(in the rows, 128 means zero)
Each path is a new rotation, seen through one point. The rows after it are directions, each followed by how far the rotation turns it, in deg/step (0 if it stays put).
Each turn is a multiple of 5 degrees from 10 to 175, or 0.
Each row of a path follows its step; steps can be skipped.
Rotation 1:
step 0: [133 127 126 136 131 124 138 129 125 127 125 118 131 124 124 127 134 127
 130 134 134 128 127 128 133 130 135 125 131 131 124 132 134 127 117 134
 133 127 127 135 126 141 123 137 132 128 126 134 117 131]
step 1: [131 132 130 142 121 122 139 131 130 125 131 133 121 129 136 131 130 131
 126 122 127 124 132 117 122 126 134 124 130 129 127 125 133 127 130 133
 138 130 130 129 127 132 130 126 137 122 121 133 122 128]
step 2: [130 125 130 130 119 128 125 144 124 126 133 129 133 135 128 125 128 128
 125 133 115 115 125 123 122 130 123 123 127 127 123 124 126 120 126 132
 129 130 128 135 127 124 126 127 128 120 130 133 123 127]
step 3: [125 127 118 128 136 128 128 126 121 129 132 127 136 124 129 128 119 131
 123 135 128 128 122 127 128 128 136 112 128 122 130 123 132 121 122 135
 132 131 132 128 131 120 121 122 128 124 130 130 122 123]
step 4: [132 120 122 132 132 119 131 123 126 122 136 116 137 120 125 125 120 131
 119 130 124 131 126 117 126 128 129 126 126 127 130 132 130 126 131 128
 134 128 128 128 125 135 134 132 127 136 123 136 126 130]
step 5: [127 134 133 131 130 118 139 128 123 115 128 121 125 134 132 127 126 128
 121 130 123 129 126 124 122 130 127 127 126 132 120 124 126 133 120 123
 136 130 139 133 131 128 131 129 124 125 120 127 133 132]
step 6: [129 133 129 134 127 127 129 137 122 122 128 130 124 129 116 127 127 128
 118 137 127 125 129 128 130 124 134 130 144 127 119 121 135 128 120 129
 126 129 127 133 118 125 127 125 127 128 127 132 130 130]
step 7: [128 126 125 134 123 123 125 124 124 128 132 126 126 122 131 121 131 133
 121 137 125 126 136 134 135 118 131 118 130 128 120 126 130 132 125 142
 131 127 126 125 128 135 130 128 131 123 125 126 116 126]
step 8: [136 124 115 141 127 126 140 129 128 125 134 124 137 127 129 128 134 130
 123 129 122 129 130 127 125 126 125 128 125 133 130 127 120 131 133 135
 131 129 127 138 126 128 124 125 132 121 126 130 127 120]
step 9: [136 130 124 128 127 124 133 136 123 117 124 126 131 128 132 120 137 123
 123 130 133 124 112 122 129 134 129 124 131 131 130 128 131 123 127 131
 131 127 136 133 134 124 130 125 130 122 127 135 121 130]
[126 129 127 128 127 128 129 129 128 126 127 126 128 132 128 127 126 127
 129 126 124 129 130 128 126 129 125 128 126 129 127 127 125 128 130 128
 126 128 129 131 127 129 129 127 129 128 128 126 128 126]
115
Rotation 2:
step 0: [129 123 136 132 121 140 130 122 141 138 135 127 127 122 130 129 135 125
 130 130 128 136 127 131 128 124 129 118 128 128 130 132 130 126 125 127
 134 129 124 122 129 126 120 136 135 129 121 125 124 121]
step 1: [124 128 131 132 128 138 122 123 134 128 132 126 127 127 128 135 128 131
 133 115 122 131 128 134 132 123 121 125 121 134 134 128 134 127 129 129
 143 128 127 130 135 137 125 130 127 133 139 129 126 135]
step 2: [125 120 127 124 135 128 124 123 135 123 128 127 131 121 127 136 139 132
 131 129 129 140 135 120 127 127 127 130 122 131 136 125 138 125 124 132
 122 126 123 130 125 135 120 134 130 135 132 120 122 127]
step 3: [128 135 134 135 129 136 133 122 128 136 128 130 134 127 122 139 137 130
 129 131 120 134 125 123 135 115 128 122 127 123 125 127 124 128 127 125
 125 125 127 126 134 137 127 136 127 130 135 122 130 120]
step 4: [126 125 131 123 138 136 123 126 127 130 116 120 134 134 126 133 133 138
 127 123 116 120 135 125 132 122 128 132 128 132 135 126 128 135 127 129
 133 117 123 127 132 133 129 129 126 126 132 125 123 131]
step 5: [131 126 128 124 137 127 125 132 135 137 113 129 130 125 121 131 140 123
 131 131 131 133 129 122 128 128 128 131 126 124 133 136 122 138 128 133
 127 124 122 129 125 127 123 142 130 131 128 130 127 124]
step 6: [133 130 131 137 135 141 131 127 131 144 128 120 131 130 128 125 131 123
 127 121 124 124 133 128 136 125 119 122 133 128 131 133 126 130 124 126
 134 127 121 125 130 125 125 131 133 132 125 130 133 117]
step 7: [125 129 123 135 133 127 117 130 130 128 121 121 130 128 140 127 131 125
 137 120 125 130 139 131 126 129 123 130 127 130 132 133 130 135 123 133
 140 125 120 131 129 133 128 131 124 134 135 135 127 132]
step 8: [123 128 128 129 126 127 129 126 132 124 131 118 130 128 128 126 135 122
 136 130 134 137 131 121 122 131 125 127 129 126 133 132 130 124 117 129
 124 124 117 124 125 128 123 143 127 135 131 128 134 115]
step 9: [125 132 131 136 117 138 123 121 133 133 132 125 130 140 135 128 127 128
 135 126 123 131 127 130 130 119 133 123 131 127 127 125 128 135 122 124
 135 126 124 119 131 135 129 131 123 131 133 124 132 119]
[126 127 127 128 129 131 128 129 129 130 125 130 128 130 128 128 128 130
 131 129 127 127 127 129 128 129 129 129 127 126 128 127 127 127 131 125
 129 126 129 129 126 123 127 129 131 126 126 129 128 128]
60
Rotation 3:
step 0: [126 130 127 123 124 129 134 130 136 132 131 132 131 118 128 130 126 134
 124 130 115 131 129 122 121 130 126 120 124 126 134 137 134 126 131 124
 125 140 123 131 130 133 120 114 129 134 131 133 124 129]
step 1: [139 121 128 133 125 129 122 134 134 123 130 128 121 128 126 123 128 129
 133 126 129 123 127 127 136 125 122 126 126 124 121 119 134 128 125 130
 129 131 126 128 137 132 120 110 128 135 120 126 129 133]
step 2: [123 121 119 128 122 131 129 126 129 131 131 120 127 126 123 132 126 120
 132 138 139 135 127 129 134 134 122 133 124 129 121 123 126 125 119 120
 131 124 133 123 132 131 129 121 123 123 136 131 122 124]
step 3: [130 132 121 121 117 126 127 131 122 129 136 123 131 137 126 129 133 127
 129 125 124 124 127 130 132 136 127 125 126 136 119 127 130 124 135 121
 118 137 132 134 125 130 130 135 126 116 125 137 125 127]
step 4: [125 130 127 138 125 132 125 128 121 122 133 141 131 137 137 118 124 132
 121 125 130 129 130 128 134 131 119 134 126 120 125 127 130 125 132 132
 131 130 125 126 125 127 129 137 127 122 116 124 125 119]
step 5: [117 123 141 134 130 128 134 128 135 133 120 136 128 127 127 123 122 120
 125 129 131 132 123 123 121 133 126 121 129 136 132 128 132 125 130 122
 127 133 132 126 125 130 131 132 136 128 126 121 120 119]
step 6: [135 124 130 132 125 126 131 133 137 126 129 131 141 128 125 124 131 134
 126 127 123 130 120 120 123 123 140 129 122 130 133 126 131 137 120 126
 132 143 127 137 128 132 128 127 132 131 129 131 125 132]
step 7: [128 115 123 133 127 125 134 129 135 119 128 131 131 123 138 138 130 130
 131 134 119 129 127 125 133 119 126 136 124 125 124 123 123 126 133 132
 129 127 127 127 134 128 125 112 135 124 128 123 131 126]
step 8: [129 123 126 118 122 129 125 128 133 126 130 127 123 128 125 130 124 130
 132 131 133 121 117 130 126 127 126 123 131 132 130 123 125 117 129 115
 128 125 118 120 125 131 129 115 123 123 135 133 130 119]
step 9: [132 135 119 128 123 124 124 119 130 125 135 126 126 134 128 129 122 131
 126 132 134 126 129 133 126 127 130 122 126 127 121 116 129 123 125 130
 125 127 126 145 134 137 133 131 120 124 122 133 125 127]
[125 126 131 129 128 128 125 128 129 125 131 126 126 127 128 126 129 128
 130 127 130 127 129 130 129 128 127 131 129 126 129 130 128 129 131 129
 130 127 129 129 128 127 127 126 130 127 127 127 128 127]
120
[125 128 129 131 128 126 129 128 127 129 128 129 131 128 125 128 127 129
 128 127 129 125 128 130 129 130 128 126 126 126 127 130 130 126 128 130
 127 129 126 129 128 127 130 131 128 128 130 126 131 127]
60
Rotation 4:
step 0: [132 119 135 132 128 126 135 127 127 129 137 124 138 130 137 122 123 123
 124 137 132 120 132 121 118 129 126 133 128 137 121 135 133 129 128 132
 129 126 130 126 129 132 128 129 127 132 129 122 129 126]
step 1: [122 127 124 125 134 123 131 121 125 130 129 131 130 129 133 132 127 137
 124 129 134 118 128 123 136 132 128 122 127 126 121 127 122 129 123 132
 125 118 128 114 127 127 134 119 130 130 129 134 130 120]
step 2: [118 127 135 130 127 122 125 127 117 123 134 132 125 132 132 135 135 124
 120 134 130 127 131 127 136 125 132 138 131 135 129 132 133 125 136 129
 130 134 125 124 130 119 132 127 132 123 126 128 122 127]
step 3: [133 121 125 128 131 129 136 124 130 132 132 140 124 132 129 134 123 127
 118 131 129 128 123 125 128 120 123 133 132 126 128 128 122 128 124 133
 135 132 132 122 122 124 130 137 126 133 132 116 133 121]
step 4: [122 127 125 123 132 127 129 129 118 134 122 142 131 127 129 137 135 129
 123 118 121 130 123 126 139 131 131 124 127 130 130 126 124 132 131 129
 127 127 126 134 132 132 129 123 132 135 122 125 129 122]
step 5: [131 126 135 130 127 132 124 129 123 136 130 133 126 127 134 129 132 123
 125 123 117 132 132 128 121 123 130 132 128 137 124 137 128 120 132 122
 134 133 133 128 122 122 129 129 124 131 117 127 136 135]
step 6: [133 122 134 128 125 131 133 126 132 136 126 131 127 129 125 127 135 132
 127 128 131 125 121 128 124 136 130 117 126 132 123 131 117 126 118 138
 122 129 127 127 128 129 122 125 125 133 125 118 136 127]
step 7: [127 132 135 127 119 131 125 132 116 133 134 130 135 123 134 128 131 127
 137 131 127 126 122 122 135 125 131 122 131 130 125 131 133 120 124 124
 125 126 128 125 134 133 129 116 129 127 120 131 126 124]
step 8: [125 128 136 128 121 133 117 124 134 125 131 128 122 128 132 127 129 127
 126 132 134 124 128 130 127 118 137 128 128 124 121 129 125 126 128 123
 123 130 132 115 124 117 124 126 121 125 128 121 133 128]
step 9: [129 121 132 122 122 128 130 127 125 124 132 126 132 139 130 131 127 130
 128 132 134 125 123 129 136 127 132 134 131 125 128 124 132 132 124 133
 120 130 127 135 138 131 117 128 126 137 129 119 128 117]
[127 126 127 129 128 131 126 125 129 127 128 127 127 128 127 132 129 128
 128 131 127 128 128 131 126 127 126 129 127 130 128 128 128 126 132 128
 127 130 127 129 129 125 128 126 125 128 127 130 128 128]
120
[126 130 130 127 128 126 129 129 129 129 131 127 129 126 131 129 129 128
 130 130 130 128 130 127 126 129 127 126 126 129 127 130 125 127 125 130
 128 129 128 128 129 126 129 126 128 125 129 130 128 127]
60
Rotation 5:
step 0: [137 136 135 133 132 136 133 128 133 131 129 125 135 124 124 121 130 132
 126 129 128 128 136 137 130 132 124 121 121 133 138 126 132 131 130 134
 137 126 141 132 130 125 124 119 127 124 126 133 119 122]
step 1: [134 132 123 133 137 137 133 132 124 135 128 133 121 119 136 127 128 137
 130 124 130 132 138 117 133 121 121 127 121 126 137 126 136 126 134 135
 133 129 128 127 128 127 132 123 125 126 132 133 121 131]
step 2: [141 137 127 128 137 128 140 122 124 124 116 130 123 131 135 122 133 133
 135 127 130 125 133 127 125 120 124 128 121 125 126 129 124 130 133 126
 127 131 131 126 139 127 120 121 122 122 123 134 131 130]
step 3: [134 139 135 135 126 136 132 124 130 133 125 132 125 118 135 129 126 125
 134 131 131 134 126 129 123 117 129 126 123 126 132 127 128 130 122 133
 129 132 128 135 139 129 116 133 129 125 117 126 124 120]
step 4: [127 130 122 130 123 134 135 126 125 135 122 131 132 125 132 121 123 126
 129 133 126 122 130 121 128 123 123 133 117 132 129 116 126 129 129 142
 120 123 124 133 134 129 125 135 129 120 124 132 118 135]
step 5: [134 131 136 130 131 135 135 127 130 123 116 134 125 127 126 131 135 134
 133 123 129 119 132 129 132 135 125 136 119 129 123 127 126 128 123 137
 119 122 125 134 128 127 129 123 131 127 116 127 118 127]
step 6: [123 133 133 130 129 135 126 131 133 135 126 128 124 128 125 129 134 130
 132 128 137 113 131 133 123 126 121 127 123 124 139 125 131 131 137 137
 120 133 132 133 127 135 125 125 130 126 121 130 121 117]
step 7: [135 132 134 130 130 141 132 132 123 132 125 127 129 131 125 122 128 124
 124 132 133 125 143 131 126 135 115 125 119 130 133 124 133 125 135 130
 128 125 135 131 132 127 127 129 116 126 132 123 120 128]
step 8: [136 131 132 129 129 137 128 127 128 126 125 134 123 122 132 124 131 127
 138 120 127 133 139 124 124 128 123 132 116 128 137 130 130 135 130 128
 131 134 129 123 127 126 133 114 127 120 131 126 117 130]
step 9: [137 131 131 132 141 131 137 119 126 130 132 129 132 128 138 120 129 133
 132 129 132 121 127 127 126 116 121 128 123 136 140 131 128 127 131 129
 125 134 134 126 131 124 123 120 128 121 124 130 129 124]
[130 131 126 128 129 128 127 125 128 130 126 125 128 127 127 127 126 129
 129 128 126 129 128 126 129 128 130 130 129 126 128 129 128 128 126 129
 125 127 124 128 130 130 125 130 129 129 127 129 129 128]
45
[128 129 128 127 129 131 129 127 127 128 128 128 128 129 128 128 128 126
 129 126 129 128 129 128 125 126 127 129 126 124 129 131 128 127 129 127
 132 130 127 125 131 126 127 129 127 129 129 126 130 131]
60
